A single turn carries every row of the set below to another of its rows. Some are shown first; where does it send the rows asked next?
Ruzop: 5,-8,0,-19,-5,18,43,10,-23,-24,21,8,-16,-24,-18,-9,-8,-29,-14,5,-11,24,1,-14,7,25,-2,-2,7,-22,14,-25,-5,-15,-1,-32,21,11,9,-5,40,-17,6,1,16,30,10,-21,-10,10,12,-5,-8,-4,23,3,-13,-9,15,-28,-17,-10,9,9
Bepo: -4,17,23,0,-11,-2,20,5,-24,22,12,25,-15,-4,-29,-13,-10,-19,30,-11,15,25,7,-11,-4,8,-25,3,1,-10,14,-3,21,-12,-6,-1,19,16,-12,4,9,-28,10,5,24,12,2,-1,2,-1,2,-6,12,11,2,1,21,-13,-2,-15,-39,-9,2,21
Mol: -20,10,-4,5,-5,5,4,8,-5,-9,12,16,-2,2,-32,-30,-16,0,27,-7,5,-8,-12,7,26,32,-12,-3,-4,-21,11,17,-25,12,1,1,-7,-11,-16,8,38,14,1,-1,19,9,11,-21,6,-12,0,20,14,-13,17,1,-11,-20,-2,-21,-19,-11,-6,-34
Zekeb: -7,-4,2,6,-2,8,-1,-12,-26,15,9,-16,4,-10,-22,-10,-30,-11,17,1,-5,18,2,16,-7,3,-15,10,-2,13,-18,-28,-21,6,12,-23,18,32,-14,3,34,-9,-3,-5,29,33,14,-6,12,2,22,-12,-13,-17,18,16,26,-14,-1,-34,-21,-10,-15,0
nane: -13,-2,6,-2,22,26,15,-7,-34,-2,-3,14,10,-17,-19,-5,8,-37,19,-3,1,9,-15,-28,2,26,-29,-7,4,-18,-1,2,-6,-13,-3,4,-4,-9,-8,6,27,0,-10,-19,-1,30,27,-3,4,-3,-1,-33,5,0,41,-6,29,-24,-4,-10,-24,3,-14,-16
kor: -8,14,3,-10,-5,-1,28,9,-1,-12,4,5,-10,-12,14,-22,1,-24,4,-18,-11,-12,26,-17,-16,14,-17,2,-4,2,22,3,-20,-9,29,-1,13,2,-12,12,30,5,-21,-38,14,13,17,-14,-9,-11,-11,-15,8,-24,26,34,-3,3,16,-25,9,-6,-1,-21
vup: -5,9,30,-23,-1,-1,16,-5,-46,15,5,-17,-4,-7,9,4,9,-16,29,-5,5,-17,12,-8,0,26,-15,8,6,-4,16,-3,-15,-26,6,-8,27,8,8,12,7,-7,3,6,22,26,-4,-24,-5,-9,-6,7,-1,-43,10,-10,17,2,13,-9,-23,-7,-16,-17
Meven: -8,-14,2,0,4,5,10,19,-23,2,15,12,-1,-26,-9,-20,15,-7,-7,13,36,18,-13,-10,8,30,-11,-4,2,-28,17,-23,-9,3,7,1,10,33,-21,9,21,-12,15,3,10,6,14,-25,11,-31,-2,-18,3,-3,8,34,10,13,10,-17,5,-17,5,14
teda: -46,2,12,-7,-5,2,21,1,-22,-6,7,-7,-3,9,-10,-2,0,-3,18,-4,16,30,35,16,13,17,-10,-7,-19,-21,-1,11,-14,-5,26,20,-5,23,-4,22,29,1,-11,1,31,29,-3,-2,4,4,-7,-9,18,-33,14,5,8,-17,-22,-27,-8,-8,-16,-21
Nok: -17,1,0,-9,0,21,22,17,-18,-3,9,-3,11,-19,-5,-14,-7,-2,27,12,0,37,16,12,-4,6,-18,6,2,-22,16,-19,-6,-17,3,-3,23,10,-8,-5,24,-18,-16,-5,33,41,16,-31,17,-9,5,-24,-8,-7,-10,-4,25,-9,19,-45,-40,-12,-21,3
Veke: -28,14,14,-24,-6,7,0,4,2,-8,1,0,-3,-24,-16,-16,-5,-21,-11,11,19,13,-15,-10,4,27,-6,23,-10,-12,8,17,-5,1,-9,6,17,29,-18,13,19,-30,18,-11,44,18,23,-9,-35,11,-4,-8,-9,-35,-11,17,-8,10,3,-9,-24,-27,-21,-11
rifu: -13,-11,4,-15,-10,1,18,7,-13,-5,18,-9,-19,-3,-7,-27,-10,-6,-14,12,22,0,-10,0,-16,10,-23,-9,-25,-26,0,1,9,-14,8,26,-6,7,1,22,31,-16,12,-15,23,-3,-15,-22,11,0,0,-9,-11,-10,18,12,5,-10,0,-27,-32,4,-4,31
Duk: -40,0,6,-28,-9,1,31,2,-26,-15,18,11,-2,-17,-2,-23,-3,-45,1,-19,-7,0,-5,0,0,22,-14,10,3,-6,5,3,-10,7,36,2,34,28,-13,28,25,-18,-15,-14,52,22,19,9,-20,4,-5,-12,-12,-28,25,27,2,-14,16,-22,5,-15,1,2
fedaz: -41,4,6,-26,1,22,10,-12,-21,-18,10,-19,-1,-28,-15,-13,-12,-31,0,4,-8,31,0,-5,-18,11,-46,3,1,-8,26,-21,-35,3,-6,3,15,6,-2,16,24,-11,-3,-12,20,31,14,-15,11,-5,-12,-23,12,-15,17,-27,6,-11,27,-40,-15,-19,-12,-5
Fek: -4,-8,-11,-14,-3,-2,17,-8,-6,11,8,12,15,-9,-8,-29,-4,0,15,0,-19,9,-5,7,29,26,-29,0,-24,-23,-2,-14,-18,14,-1,-7,-18,5,-22,12,33,6,-17,-3,41,-7,3,-30,-15,3,14,-10,7,-8,16,22,-4,7,-4,-38,-25,-24,-12,-2
popim: -27,13,31,-8,-11,0,17,8,-6,10,20,-10,9,-15,-18,-19,5,-29,10,1,7,16,6,-3,24,17,-39,-1,-5,-21,10,26,5,-5,15,-11,10,-10,-15,-6,46,-9,-14,-21,29,9,27,-38,1,-19,-7,26,-7,-25,14,4,-1,-2,2,-32,-9,-8,-6,-26
vedi: -18,6,3,-39,2,13,-15,10,-32,6,1,4,-21,-15,2,1,2,-2,30,6,13,13,-31,-19,-11,27,4,-6,-30,-12,19,-25,-35,-18,7,-3,23,21,-9,26,29,-3,1,-13,16,6,-14,-29,-6,-4,-9,-6,3,-28,31,7,17,8,12,-28,-6,-27,-7,10
Gokim: -23,7,10,-3,-3,-11,13,0,7,14,14,24,-20,-8,-7,-6,-14,-24,19,-4,1,42,0,-16,5,19,6,7,1,-7,-1,14,-33,3,-16,-3,28,17,20,9,26,14,6,8,18,19,9,-1,-15,5,8,-26,-3,-52,15,7,-3,-10,-5,-26,-28,-14,-7,-4
nul: -30,15,14,-23,8,-9,5,-1,-15,-4,3,-5,22,-4,-20,-27,5,-3,18,-16,-16,16,-3,-19,12,23,-31,-17,6,-11,3,12,-11,0,20,2,5,12,-7,37,17,18,-1,1,17,10,12,8,-3,-15,9,-26,-16,-17,4,32,4,8,0,-15,-2,-50,-10,-8
fovu: -9,-12,-10,23,6,16,15,1,-24,16,7,12,-22,12,-2,-23,-2,0,7,3,-1,-14,0,-5,7,13,-10,-4,17,-26,-1,5,-33,-16,28,-1,9,3,-12,5,9,0,7,-8,29,-13,-1,-19,-25,-5,5,-13,11,-39,6,-3,12,-24,-1,-14,-17,-21,10,-5
sebe: -27,-7,14,-7,-7,15,18,18,-8,-9,10,-17,-6,-17,-9,-6,-9,-19,-4,-11,19,9,-2,2,7,20,-1,10,-2,-13,4,3,3,14,44,0,30,-5,-8,12,32,-26,4,0,13,14,1,18,-4,28,22,-11,12,-14,13,27,18,0,4,-32,15,-15,-7,-4
Fidev: -38,19,-6,-9,10,16,0,7,-39,10,10,5,-8,-16,-13,-17,-22,-14,16,-4,-2,7,-6,-7,-8,8,-25,-2,-4,-17,8,24,-16,-1,11,-10,27,37,1,-4,12,18,-16,23,11,-3,4,-20,-34,21,-14,-9,-20,-20,7,7,21,-7,-12,-18,-15,-19,-11,-13
kek: -10,18,17,-22,35,10,5,11,-11,-3,3,1,-10,-16,2,-24,-6,-20,6,-9,11,13,-15,-27,0,14,-29,5,-16,-28,0,-31,-16,-34,4,-17,-2,-6,-1,19,32,-6,-5,-15,-3,8,3,9,-4,7,10,-17,-7,-11,36,-6,12,0,-12,2,10,-13,-18,2
muku: -13,15,-3,-17,29,21,3,18,-24,-4,28,9,-17,-18,-10,-8,-9,-25,0,-10,-27,38,-12,-4,25,10,-8,-2,-15,-27,12,-9,-12,-6,-6,7,8,-16,3,30,20,-11,5,0,2,19,-8,-11,-25,12,3,-3,6,6,23,25,5,-10,-7,-20,-3,-25,-28,-8
nubak: -22,-24,0,-16,-11,28,19,8,-22,0,-22,23,-24,-5,-6,-9,7,-14,13,10,26,-13,1,-20,0,25,-26,6,-9,-14,2,3,-20,12,-20,-8,9,26,-18,27,24,-36,-12,-33,26,14,22,-30,-3,-4,-12,3,2,-15,12,-11,2,-6,4,-19,-15,-22,-13,-13
Lolef: -10,0,2,-4,-11,22,21,5,-11,1,19,11,-5,-6,-11,-17,7,-25,17,2,7,0,-25,-30,-3,7,-21,10,14,-8,3,3,2,2,19,8,6,-7,-18,16,12,-27,14,-24,18,19,-15,-8,-13,-5,-17,-18,-13,-14,1,-31,-10,2,24,-19,-8,-20,25,-10
Zaro: -1,19,20,-20,10,-7,-11,-5,-6,11,-2,24,-20,-6,-4,-13,-6,-17,28,-22,0,25,7,-16,1,9,-30,14,-4,-34,27,12,-10,-18,4,3,10,21,4,7,18,-21,17,-22,38,6,8,-10,-2,-9,-25,-16,-2,-14,19,5,25,1,23,-12,-20,-28,-16,-39
Zoze: -8,12,-18,-1,3,10,-1,12,-15,-11,3,0,-24,-13,-20,-26,-24,-9,10,-21,13,10,-32,-4,4,15,-32,6,-2,-30,-6,-9,-8,-5,6,-23,2,18,-19,1,31,-21,-3,-17,1,15,17,-42,-9,5,8,-18,-13,-9,35,3,11,-9,15,-49,-8,18,-24,1

Zaro turns into nubak
Zekeb turns into sebe
Now find these:
Fidev turns into rifu
popim turns into fedaz
teda turns into Ruzop
vedi turns into fovu
Duk turns into kek

A single turn carries every row of the set below to another of its rows. Some are shown first; where does it send the rows asked next?
muzed: -4,-22,-4,-14,-4,6,3,6,-9,18,22,3,-12
ledal: 4,0,-21,-25,13,-9,7,-7,13,13,5,-8,-8
kupe: 19,-17,16,13,21,0,-8,7,11,-15,0,-1,23
Vizap: 23,2,13,-7,4,1,7,-7,-27,1,29,4,11
vas: -4,14,-6,11,1,6,0,1,31,-9,-4,-1,-5
magov: -7,-24,-11,-13,7,-6,-4,31,-12,4,2,1,-4
Fuloz: 6,0,-23,-25,17,-15,4,1,12,6,-3,-8,-3
Fep: 1,14,2,-12,8,11,1,8,-38,5,13,1,-2
kines: 14,4,20,11,2,23,3,19,15,3,12,1,2
Pebor: -1,4,2,15,14,-23,-13,-12,-2,-7,-13,-7,11
pim: -1,10,-3,11,0,3,1,-3,32,-11,0,0,-2
nudo: -3,-22,-20,-23,7,13,13,13,-6,-3,2,-2,2
gug: -2,-1,26,-5,16,-6,-3,18,-27,15,1,6,0
feg: -5,36,10,5,16,-7,2,11,9,-5,-5,-1,9
Funuv: 8,-8,12,-21,11,-3,-2,-17,-16,-10,-25,-4,8
Resak: 5,-10,8,5,9,-7,-10,-30,-21,-2,4,-4,-3
tagag: 15,5,18,12,7,15,1,30,14,-5,4,1,9
fato: 11,-10,13,-21,6,2,1,-30,-15,-6,-14,-3,7
das: 2,6,-7,-34,9,-22,-10,-8,4,-6,10,-6,7
pagi: 1,5,17,8,0,22,17,17,-17,-18,5,-7,2
gevet: 6,10,14,10,7,26,0,28,9,1,4,-1,-2
voru: 10,7,-6,4,0,-25,-1,10,3,3,33,-4,8
vazep: -1,-8,25,-13,11,22,-3,12,24,-11,-1,-1,2
Tidi: 12,-9,33,-3,14,-15,0,11,-21,11,8,8,10
madu: 3,-24,-15,-23,3,13,17,3,0,0,11,2,3
veme: -1,-6,26,-13,9,21,-4,13,23,-12,-4,-2,1
supi: 3,-10,4,5,15,-17,-14,-17,-23,-12,-8,-3,3
mulim: 8,-28,-15,-21,7,4,15,11,0,-8,5,0,12
Munak: -14,3,2,2,24,22,-14,18,-5,-1,-12,-4,-2
zipap: 2,-3,10,-22,9,6,-1,-22,-19,-2,-18,-5,0
zaraf: 18,4,5,-7,16,-12,-3,18,-33,-11,5,3,18
Vapaz: -8,-3,2,3,13,-5,-14,-19,-28,-2,-7,-4,-8
Bebub: 9,28,19,5,10,-11,8,-1,16,-5,7,2,16
dusu: -5,8,-11,-35,10,-16,-13,-6,0,-2,9,-7,1
Lir: 9,-1,18,8,0,16,17,18,-15,-22,5,-7,8
Moro: 0,-7,26,-12,9,20,-4,11,25,-12,-3,-3,0
fikug: 1,8,-9,-35,5,-15,-10,-13,5,0,17,-6,3
zapap: -16,14,-3,9,11,-5,-14,-18,-7,7,-10,-8,-5
Kurub: -3,15,-11,-1,-2,-9,-2,11,-5,14,32,-5,-8
Vefu: 11,-5,-19,-24,14,-18,9,-5,16,7,6,-6,0
suse: 3,-4,31,-4,8,-2,1,4,-24,22,13,7,-2
sapo: 4,-6,14,7,7,30,0,-16,9,9,19,0,-1
vupot: 0,3,6,15,3,-11,-5,-33,1,5,5,-8,3
gon: -4,38,16,3,7,4,7,-6,11,6,9,0,1
ruli: -2,15,-13,1,7,-23,-8,25,-6,1,19,-3,3
tosed: 7,0,22,7,-2,21,19,13,-14,-19,10,-7,5
Befi: 14,-33,-2,-8,0,-15,3,16,-1,1,19,4,6
vol: -2,12,-7,11,3,3,-1,4,32,-13,-7,-3,-2

voru turns into Kurub
Pebor turns into vupot
Bebub turns into gon
Now find these:
Befi turns into muzed
tosed turns into pagi
nudo turns into mulim
vas turns into vol
zipap turns into Funuv
gevet turns into tagag
fikug turns into dusu
supi turns into Resak
gug turns into Tidi
sapo turns into Munak
Fuloz turns into Vefu
Fep turns into zaraf

